128 stands for zero in the data rows.
Here are some points, each followed by its number:
[115 103 134 167 131 110 125 131 131 162 151 113 164 111 110 131 116 117] 0
[ 64 111 151 194 157 128 139 158 117 180 159 138 144 111 125 149 109 124] 1
[ 62 114 160 180 162 135 146 162 118 162 139 141 150 110 125 155 113 130] 2
[131  96 137 180 116  98 127 119 124 175 173 120 157 110 102 117 102 101] 3
[167  93 115 146 112  90 107 113 141 145 149 125 153 112 100 110 117 112] 4
[134 159 125 122 163 188 146 156 129 124 122 127 131 121 129 132 146 154] 5
[174  94 154 133 110 114 125 111 137 134 140 118 143 112  97 107 109 103] 6
[136  99 113 185 121  98 109 120 125 181 179 121 164 111 107 119 101 104] 7
[135  89 116 164 101 138  98  99 139 210 178 103 117 108  94 101 113 100] 8
[119 158  87  73 106 130  90 104 115 104  92 134  90 169 161 118 134 123] 9
[145 100 120 170 123 103 111 124 126 165 160 125 168 110 106 121 106 105] 10
[121 154 109  85 119 132 117 118 118  91  98 123  98 179 183 146 126 120] 11
[133 144  89  77 111 110  96 106 117  82  95 147  94 178 170 126 145 138] 12
[143  92 118 149 100 143  99 101 145 194 160 103 118 110  94 100 114 106] 13
[110 166 101  83 113 124 113 113 119  88  96 118  97 168 168 139 145 139] 14
[128 157 113  87 121 139 122 119 117  92 102 128 102 160 164 150 130 126] 15
Which point above is nearest to each new point? Its number follows each.
[131 178 114 135 152 160 143 173 139 109 136 141 147 121 136 148 166 176] 5
[ 70 121 185 158 180 119 170 181 118 128 100 156 168 112 136 174 123 150] 2
[112 185 119 145 158 169 152 177 140 111 142 120 148 121 139 149 169 186] 5
[139 144 132 111 147 165 150 143 127 113 114 143 119 119 118 126 155 152] 5
[151 138 143 101 139 175 160 136 124 105 109 131 113 119 138 123 144 141] 5
[125 155 142 115 157 181 168 150 133 119 122 120 127 117 123 132 141 145] 5
[120 149 138 113 152 172 158 148 129 118 117 120 123 118 120 128 158 163] 5
[133 138 152 103 144 157 169 138 126 110 113 136 116 118 116 121 145 149] 5
[102 103 148 156 140 117 137 140 134 148 138 120 148 111 114 134 124 128] 0
[ 96 105 141 177 136 110 130 140 133 167 159 117 146 113 114 132 118 124] 0
[140 166 128 123 168 170 156 161 135 104 129 132 134 121 130 136 149 159] 5
[151 172 134 131 148 177 137 167 137 106 134 132 140 123 135 141 160 168] 5
[ 65 118 176 173 171 114 160 175 119 125 122 151 160 111 133 164 120 145] 2
[141 131 135  98 137 169 153 131 122 102 111 125 110 115 134 120 159 156] 5
